Each path below is one point turned by a fixed rotation once a step. After each direction that follows a path, write how fast that rotation turns it, in degrees a step (0 if it stays still).
Each turn is a multiple of 5 degrees from 10 to 175, or 0.
Each row of a path follows its step; steps can be skipped.
path 1
step 0: [ 16  31   4  -1 -10  42 -27 -34  16  15   9  33  15  -1   6  -8  45 -52
  27  -2 -14  10  -8 -27  34  -4  -9  28  -2  30 -43 -14  73 -16  35  33
 -17 -41   3 -14  25 -18  74 -17 -55  19 -60  53  27  23   4   1  30  26
 -37 -29 -48 -27 -22  42   3   7   3 -35 -27 -17  19  16  58   8  36  23
  28  -8 -43 -10  18  -7 -11 -16  52  39]
step 1: [-16 -10 -14  17 -24  45  12  16 -53  23  -9 -37  15  -9   6 -22   0 -44
 -16  25 -28  24 -21 -10  -3   4 -19  16  22  56  14 -37  39 -60 -17   4
  -1 -17 -11   4  51  43 -17   0  34   3 -41  31  60  23 -52  22  36 -23
   1 -56 -70   6  13 -18  12 -30   7 -44 -27  18   3   1  14  37  13 -16
  19  30  13 -29 -39   0  48 -11  25  81]
step 13: [ 37 -58 -36  -7 -13 -23   3 -21 -15 -21  54 -30  10  14  41   0  32 -14
 -10 -19  -3  26 -17 -58  37  34 -38  24 -12  21  13   2  36 -26  14  22
 -10 -15 -44  48  41  36 -10  27   7  -8 -65  31  45   1  -6  24 -11 -24
 -33 -37 -66 -32  10  -7 -14 -43 -16 -67 -18 -13 -12  -9  26  40  12 -13
 -37 -26 -24 -15 -23 -34 -27 -60  16   6]
step 15: [ -22   57  -54   39  -29    7  -56  -67  -54  -24  -14   15   64    5
   -9  -15    1   -2  -15  -33  -31   61   12   29  -13   -9  -34    7
    7  -16    0   11   25    8   15   20   -8   23  -33  -12   39   13
   18  -61  -10  -27  -20    0   24    3    8   -4  -12   27  -19   17
 -101  -17    1  -20  -11    6  -16    7  -33   23   35  -51   30    1
    2    4   21  -41   17  -21   27   38    1  -26   48   17]
step 17: [ 68  22  13  18 -26 -29   8 -53  14 -48  17  10   8  -1 -32 -18 -27 -13
  15 -11  -3  -5  23 -67 -20   2 -20  12  17 -25 -26  36  43 -40  24  13
 -16 -18 -40  19  -5  -3   6   6 -36  12 -56  21 -21  22   2  12  27  26
 -35 -10 -48 -27  19  19 -15 -15  26  10 -54 -31  17  67  23  67  22 -43
 -27 -45 -33 -43 -17 -23 -61  -9  28  16]
step 25: [ 25 -38 -20  47 -23 -36  -4 -58  -3 -73  29   0   1  17 -43   3   9  20
  28 -26  11   3  59 -36  -9  35  -7  15  -8  -2 -18 -10  -8  -6   6  53
  -1 -64 -78   2  29  43 -24   8 -19 -12 -47   0  -8 -31  12  60   1 -21
 -21  10 -45   5 -21  42 -13 -11  19 -17 -44  35  19   7 -33  26  21   1
  10  -3 -14 -66  27 -23 -16 -46  21   0]
step 32: [-32  34   4   8   0  24  -8 -22 -31 -22 -48 -41  26  26  37  10  32  -6
 -23   7 -61  56 -15 -19  -6 -11 -50  39  16  19   1 -14  39 -17  -6   9
  -6 -26 -29  -3  36 -21  24  -3 -30  32 -29   8  18  26  57  -1  41 -47
 -48 -34 -82 -24  31  14 -16   8  44   6   7   7 -12  31  67  59 -26  12
   6 -32  14  -5  20   6 -23 -20  56  16]
Speeds:
[ -8  20  -2   6  -8   2 -10  16  -4   5   0 -15   1   7   7  -4  -1   6
   5  -8   5   1   7   5 -12  -2  -7  -1   0   8   0   6   1 -12  -6   3
   9  -1   5   2 -10   3   6 -22  -3  -5  -1  -1   8   2   5   7  -4   2
   3 -10   1   1   6  -2  -6   6   1   0   6  -9   5   9  13 -11   1  -4
   1   3  -2   4  -6   6  -2 -13  -3  -1] -> 125
[  6   2  -1 -11  -5 -15  -5   2  10   9   3  -6  -3   7   4  13   6  -6
  -1  -8   7   3  -2  -7   2 -17   5   0   4  -8   5  -7  -1  11  -6 -16
 -11   0   4   2  12   0  10   1   3  10  -2  12  10  -2   9   2   6   1
  12  -7  -7   2   4  13  -5  -2   1   1   1   4   1   4   5   3   9  -4
  -5  -6 -10  12  -5  -1   4   2  -3   2] -> 80
[ -1   5  -6  -8   2  -8  -6  -2   3   2 -14 -17   1   3   1 -14  -7   2
   2   4   5   0   0 -13  -2   5  -1   0   3   4  -3  -3  -1  -2  -4 -12
  -7   2   9  -6  -8   1 -10   0   1   6   7  -2  10   8   1   3   8  12
 -15  -3  14  -1  -3  -7  -1 -18   8  -5  -5   2   3  -4  -6   6  -2  -6
   0  16   7   7  -3   1  -2  16   2  -2] -> 145
[  0   6   3  -7  11  -3 -10 -11   4   6   2  -1  -4  11  -4   8  -1   1
  10   4  -2  11   2   6   1  -6  14  -4   1   5 -11  13  -2   1  14  -2
   1   6   7  -2  -3   4  -2 -12   3  15 -10  -2  -1  -3  -3   3  -2   0
  -6   7  -2  -6 -14  -5   8  -2 -14   0   0  11  14   5  -8  -9   3   9
   5  -2   8   6  11   0   0  -8  -6   4] -> 95
[  6   1  11   0  10  -2   4   0 -11  13   0   6   8   3   2   6  -8   0
   6 -11   7  -7   0  -1  -3   4   1  -3   7   2   2 -22   0  -7   7   0
   1   7   4  -2  -2   7  10   3   4   0 -12   3  -2   7 -10   2   0  -8
  -7   1  -4  -1  16  -4  12   1   6  -3  -5  -3   8  -3  -5  -7 -11  -3
 -21  -2   7   8  -2   5  12  -1   8  -2] -> 85
[  1   7  -3   1  -6  -1  -1 -10   4  15   9   0   2 -16   5  -6  10   4
   5  -8  -1  -4  -7  10  -6  -6  -1  -2  -5   0  11  -6   0  -3  -1   7
  -2  -3   2  -2  16   5  -1 -10  -1  16   7   7  -6   9  -2   0  -5  -3
   4  -2   3  -6  -2 -10  -2  -2   5  10  -5  12 -14   5   0  -1  -5   1
  -6  17   9  -5   6  -9 -14  -2   2   1] -> 80
[  9  -9   4   4   2   3  -6   7   1   7  -3  -9   4  -6 -10  -6  -5   3
 -12 -12  -4  -3  -4   6  13  -8  -8   1   2  -2   0  -5  18  -2  -3   1
  -5  21  -7  -2   2  -2   4  -7  -6  -1   9  -1   3  -5 -11   2   8  14
  -3  -4   2   4  -2   3  11   7  -2   4   5   6   4 -10  -5   5   7  -4
   5  -4  14   0  -1  -6  -1 -13 -12   1] -> 55
